In the rows, 128 means zero.
One turn moves each row of this set onto another row. After a few examples, where does it send each row asked below?
zoto: [147 146  91 125 121 125 143 131  98  98 124  89 113 122]
Geni: [129 137 109 131 103 109 130 141  79 130 106  97 118 147]
pizos: [155 110 107 118 120 124 138 112 114 108 109 118 131 105]
Tomu: [124 129 112 123  95 115 119 123 145 109 105  95 124 116]
taf: [127 114 119 154 124 153 132 150 127 121 102 157 116 129]
mev: [153 121 115 113 122 133 132 104 112 113 108 118 116 101]
fev: [139 107 101 154 119 151 135 156 107 133 105 151 110 125]
duki: [116 126 113 136 121 107 111 132 125 111 113 102 126 164]
Zeduk: [149 116 112 115 120 111 125 113 106 100 108 120 131 112]
bika: [140 148  93 137 117 117 137 136  90  82 121 107 120 127]
fudu: [118 118 113 136 124 122 114 123 137 126 117  98 112 162]
zev: [144 148  83 137 123 132 147 137  97  90 126 106 118 129]
Gidu: [134 142 108 133 104 123 138 143  85 141 108  98 118 151]
kofif: [125 131 108 121  87 106 107 133 133 107 102 113 130 121]
sogir: [139 151  94 144 123 135 146 128  99  89 124 103 104 125]
gipe: [128 137 105 122  89 126 108 127 150 111 109 111 116 116]
tofol: [149 122 104 116 115 120 134 113 118 104 112 100 124 101]
zomol: [122 132 106 127  84 118 119 132 149 111 102 113 131 115]
sib: [116 132 124 131 116 117 121 130 132 122 112  85 122 156]
tiv: [135 127  97 159 118 157 129 166 126 124 116 148 114 129]
ganom: [130 124 107 166 107 152 136 161 122 128 104 148 112 115]
bobuz: [129 122 102 160 105 151 137 160 121 115 104 154 110 116]
pibe: [137 128 115 150 114 158 128 161 119 141 105 151 115 124]
Dev: [127 139 107 140  99 126 135 136  90 141 109  89 102 145]
mumos: [132 148 110 127 112 122 135 138  94 130 112  80 113 148]
Leri: [132 125  98 156 122 156 130 166 122 120 113 150 109 141]
fikab: [131 123 121 162 127 157 134 154 127 123 108 151 116 128]
Ses: [116 124 121 140 126 119 122 131 135 121 114 102 129 166]
siz: [138 107 106 160 123 151 135 155 117 138 108 146 113 126]
potib: [131 125 116 147 107 152 127 165 119 137  99 152 113 133]

Zeduk -> Geni
ganom -> tiv
pizos -> Gidu
Where do these go?
potib -> bobuz
fudu -> mev
tofol -> mumos

One turn moves each row of this set onto another row. After a few examples, where does it send each row asked below?
gubi: [104 153 157 126 138 122 117 117 136 162 142 125 154 144 140 143 118 143
 126 127 142 145 149 121 127 129 131 126 139]
mip: [101 156 147 119 141 123 113 123 134 163 147 114 143 158 142 130 116 126
 128 134 143 143 150 134 121 130 113 129 150]
foral: [103  97 125 112 115 147 119 134 121 134 136 145 111 146 115 136 113 109
 144 108 118 121 131 113 125 138 139 118 150]
fiv: [121 128 125 113 104 148 115 151 132 116 131 132 131 102 135 142 100 137
 128 112 123 128 115 123 142 137 138 117  98]
big: [153 153 108 128 140 130 111 158 137 133 131 129 105 122 135 130 132 146
 133 165 129 127 141 131 117 128  91 116 111]
Pom: [157 151 115 135 139 127 109 162 130 122 131 126  95 132 139 124 130 141
 132 153 136 125 128 132 101 124 103 128  97]
Bev: [ 95 156 148 120 156 119 104 129 124 169 135 123 142 151 139 129 110 144
 127 120 121 139 133 131 117 137 124 139 134]
tus: [121 101 148 122 134 139 159 107 120 121 118 151 117 131 135 114 163 127
 132 124 126 127 159 140 117 124 125 115 136]
mog: [141 145 144 116 140 111 152 123 105 123 132 116 116 129 122 100 142 132
 119 142 147  97 154 142 100 134 115 141 105]
vudon: [136 151 125 122 149 102 151 134 113 116 130 108 117 121 126  98 137 147
 135 140 135 101 143 140  95 148 116 144 120]
liru: [150 159 109 134 136 117 108 157 134 130 130 115 106 131 143 126 136 140
 133 158 134 138 130 124 116 123 107 125  99]
gopi: [119 127 114 110 124 138 101 150 125 121 128 147 125 101 141 136 104 136
 124 106 135 130 121 117 127 126 118 112  87]
mas: [136 159 143 116 142 102 156 121 107 126 135 108 120 136 124 113 149 137
 117 144 138 102 150 137  96 137 126 138 114]
tena: [111 112 148 118 130 140 157 102 109 123 109 141 127 128 122 126 164 146
 124 131 126 132 151 137 121 125 127 103 137]
Dol: [119 123 123 120 115 131 100 148 108 134 130 129 130 103 136 133  96 142
 133 106 139 125 122 121 132 144 128 109  91]
tup: [122 109 147 112 139 143 155 114 101 122 107 136 123 132 145 121 162 130
 138 123 128 121 140 144 114 124 127 120 157]
Pirem: [122 126 109 111 118 142  98 145 131 136 138 130 132 101 137 130  99 136
 121 111 135 124 120 111 137 133 118 111  96]
Fero: [107 159 149 123 149 129 105 126 139 166 132 134 150 150 130 146 123 137
 131 128 118 146 142 121 119 126 127 130 140]
gor: [150 155 112 135 138 129 109 163 139 119 122 117 110 110 133 131 124 137
 150 152 118 131 121 134 114 128 110 127 101]
pir: [ 98 150 145 126 155 135 107 126 130 171 138 116 140 148 142 130 117 149
 121 135 135 141 136 142 118 129 110 122 141]
Pafu: [106 103 126 112 105 139 122 139 123 125 138 154 113 137 107 133 122 103
 139 102 122 118 132 116 118 122 144 120 139]
dek: [128 109 131 123 138 138 162 106 119 115 120 135 128 133 126 110 165 146
 126 119 132 123 145 149 116 137 119 114 150]
Tego: [112 105 127 106 111 162 123 141 114 127 128 142 119 133 122 133 118 111
 144 109 131 113 129 113 125 133 142 120 161]
Dunu: [118 108 151 117 144 139 156  98 112 127 114 142 125 138 136 128 161 126
 132 118 116 128 151 143 115 133 123 112 140]
Lugu: [113 107 122 106 105 147 134 136 124 107 132 144 120 151 111 129 129 110
 133 108 121 129 133 128 136 138 141 123 154]
sav: [141 156 140 106 142 110 153 132 101 127 127 115 127 122 131 107 157 139
 120 146 135  99 136 143  99 127 126 144 125]
Kon: [114 118 131 105 106 143 121 142 126 123 131 148 109 148 121 135 117 101
 143 101 102 121 133 116 115 131 127 117 154]
Vuge: [161 160 108 126 133 124 111 166 124 133 126 124 113 119 142 121 141 144
 137 159 137 131 123 125 117 124 122 136 110]
Lek: [138 132 108 110 114 148 100 153 124 134 127 137 136  95 146 128 105 130
 132 110 141 128 121 109 141 133 124 121 108]
regiv: [140 148 138 118 123  91 151 122 107 126 140 109 119 141 128 102 142 136
 128 133 139 103 146 136 107 134 113 151 114]

dek -> fiv
foral -> liru
Pom -> tus
Where do these go?
Tego -> Vuge
pir -> gubi
big -> tena

One turn moves each row of this set onto another row. After a few examples, where does it send each row asked below?
turo: [130  89  85 129 117  89  92 119 186 158 136 125]
Didut: [104  68  61  99 136 107 133 115 163 167 160 122]
nudib: [121 115 115 122 142 141 104 125 161 159 163 124]
zopa: [114 115  77 131 135 109 128 135 171 139 145  77]
gibuf: [101  66  86 108 143 108 138 121 152 140 178 121]
resa: [119 111 119 120 145 137 100 133 165 166 162 119]
zis: [111 107  81 137 133 110 130 136 172 138 148  76]
tolo: [104  67  65 101 142 104 134 121 161 169 164 120]
vip: [132  90  90 124 117  86  88 119 171 162 137 119]
fufiz: [120 117 117 125 146 128  95 128 170 163 167 119]
Zosi: [134  85  82 128 114  92  91 115 179 165 135 124]
fedu: [101  67  85 105 139 114 142 116 152 138 172 119]
penov: [ 99  72  76 112 129 122 129 120 177 154 184 137]
fon: [107 111  83 138 128 110 129 127 173 134 143  81]
zava: [ 98  70  72 115 134 119 126 126 174 158 184 137]
Rozo: [100  67  88 104 140 110 139 119 150 139 172 118]
davud: [129  91  84 130 122  86  84 121 179 166 141 112]
Sebun: [107 115  81 139 132 106 123 133 170 130 143  83]
Biri: [118 112 119 118 144 136  99 130 159 157 159 120]
vur: [108 113  88 136 142 103 120 131 168 137 148  76]
satem: [105  69  62  96 137 107 133 118 162 170 163 114]
medu: [111 109  78 137 134 111 132 128 165 135 141  81]
Vuba: [101  72  74 109 132 125 128 120 173 156 182 138]
rus: [131  82  90 129 117  87  94 121 184 164 136 119]
Suri: [118 122 110 118 144 135 103 131 164 165 162 121]
sagil: [120 119 113 119 138 141 103 125 166 166 164 117]
gog: [130  87  89 124 112  92  88 113 175 164 136 116]

Biri -> turo
fedu -> Vuba
penov -> satem
Where do these go?
davud -> vur
nudib -> Zosi
gog -> fon
rus -> zis
zava -> tolo
vip -> Sebun

One turn moves each row of this set onto another row. After a few examples, where does it send each row asked below?
Kalib: [143 119 119  83 127  77 114 147 117 133  85 126 109 109 152 170 117  91
 112 135 115 104 121 132 155 157 108 147 124 171 157 117 128 157 155 154]
zed: [124 118 147  99 160  99 128 160 117  82  98 103 119 113 122 147 115 118
  95 145 125 120  94 157 142 130 127 138 148 162 150 112 111 171 172 158]
tamog: [139 140 103  93 161  90 134 118 130 116 163 143 112 144 136 147 113 115
 115 163 114 103  92 131 151 156 121 139 136 148 161 104  95 155 132 145]
zibib: [132 128  98  95 159  87 127 127 129 124 164 148 113 152 130 150 111 118
 106 162 113  99  97 130 144 157 118 138 143 148 161 111  97 152 128 141]
mesaf: [110 132 129  92 155 107 103 154 108  97 103 116 123 115 138 161 110 125
  87 148 118 104  89 171 138 130 117 146 142 147 155 119 112 153 165 149]
Bagup: [125 120 123  93 137  96 131 153 104  96 100 104 114 115 138 166 133 120
  92 136 132 125  66 158 145 128 128 143 140 162 155 115  92 167 176 144]
Rof: [134 116 101 106 137  92 124 146 131 110  99 129 128 117 141 157 123  77
 111 140 109  94 118 131 154 156 124 150 133 191 158 110 117 147 162 171]
Nam: [152 114 109  94 162  93 151 129 134 112 104 116 108 145 134 158 103 136
 148 125 150 116 102 140 114 140 139 171 123 117 157 140 135 138 134 100]
leget: [132 116 100  83 127  70 139 156 134 114  88 118 127 133 145 158 123  97
 125 130 119  89 106 145 157 155 108 144 127 184 148 118 117 174 151 164]
ligib: [148 118 129  99 153  77 140 122 112 126 150 140  90 149 140 165 121 118
 105 155 114 127  85 111 164 163 128 140 141 155 148 112 104 162 140 139]
tivu: [111 106 124 100 136  94 119 166  99 108 101 109 114 127 132 173 123 124
  81 136 126 118  73 156 142 130 125 140 152 159 152 127  98 162 167 146]
goko: [129 106 107 121 179 117 146 134 135  98 102 102 110 141 120 161 106 104
 139 143 123 125 120 101 133 125 146 157 126 140 139 151 120 108 157 140]
lamu: [116  98  82  96 161 100 162 145 138 103  96 102 121 166 127 174 116 128
 142 131 131 111  94 118 135 129 135 154 125 139 125 161 112 126 145 127]
tuzip: [148 107 127 127 174 117 156 128 129 102 108 123 104 137 123 164 101 111
 142 134 134 129 103 118 126 143 166 171 135 133 153 130 134 124 141 123]
Kopaz: [152 108 117  94 150  72 139 125 116 129 153 142  95 148 134 163 129 121
  99 153 121 124  90 111 154 164 126 138 144 158 150 113 100 160 140 128]
Det: [138 116 124 103 165  98 145 134 127 118 102 117 103 153 136 164  89 134
 149 128 139 115 101 140 123 140 139 172 126 112 152 145 142 136 127 114]
guna: [147 116 112  81 125  75 115 147 120 133  86 126 112 108 149 168 123  92
 110 135 119 104 123 132 150 157 107 147 125 173 157 116 126 157 157 146]
Migik: [135 114  94 115 159 108 174 132 137  99 111 116 117 158 130 162 108 120
 156 125 143 114  75 137 127 136 159 170 130 134 155 135 114 138 133 126]
vapog: [138  99  93 114 175 111 148 134 140  98 104 102 116 138 115 158 118 108
 133 140 132 124 123 101 124 126 145 156 127 144 142 149 115 108 160 125]
pof: [132 110  96 106 137  89 121 151 131 115 100 132 130 119 138 158 124  78
 107 139 110  92 121 131 149 156 122 148 138 191 158 113 117 146 161 167]
kefas: [125 113 103  86 127  70 135 160 131 118  87 120 126 138 145 161 118  98
 123 131 116  88 108 145 157 156 107 144 131 183 146 122 120 172 148 167]
maset: [124 101 131  96 155  93 123 168 119  91 100 108 125 116 112 148 122 124
  82 141 132 115 103 156 127 132 123 134 156 166 153 118 108 169 171 142]
toz: [143 118 132  97 166  64 138 137 130 117 154 128 100 162 126 135 105 126
 115 156 117 110 110 126 150 157 111 136 143 153 151 119 114 174 136 147]
Bezef: [129 114 107  84 166 107 136 136 128 122  89 105 105 137 131 176 100 127
 140 140 130 120 118 113 128 127 123 152 117 114 136 157 127 118 139 117]
ranoz: [140 120 101  78 165 106 144 128 134 112  89 102 106 128 133 170 110 126
 146 139 136 124 115 114 129 126 126 153 109 118 138 148 122 121 146 111]
zefug: [149  91 114 123 169 110 152 135 132 108 110 127 110 140 115 164 109 115
 131 131 142 125 109 117 113 145 162 168 143 136 156 136 131 121 139 109]
Masin: [123 102  93 120 157 107 163 144 133 110 112 121 117 169 123 169 100 123
 145 125 138 108  81 136 122 138 155 167 141 133 153 146 118 133 126 126]
seba: [124 126 113  82 151 101 109 149 116  93 105 116 129 107 135 153 126 127
  85 144 130 106  90 171 129 131 117 146 139 153 160 112 104 155 172 133]
namo: [121 112  90  96 164 105 168 135 138  95  93  98 117 160 134 171 115 124
 153 133 129 117  88 118 145 127 138 157 117 137 124 154 111 129 148 135]
nek: [153 119 123  91 164  61 145 131 136 111 154 127 103 154 126 130 115 127
 117 155 125 113 109 126 148 157 112 136 138 156 154 112 108 176 141 138]

Nam -> Migik
pof -> guna
Where do these go?
Bezef -> lamu
zed -> mesaf
toz -> zibib

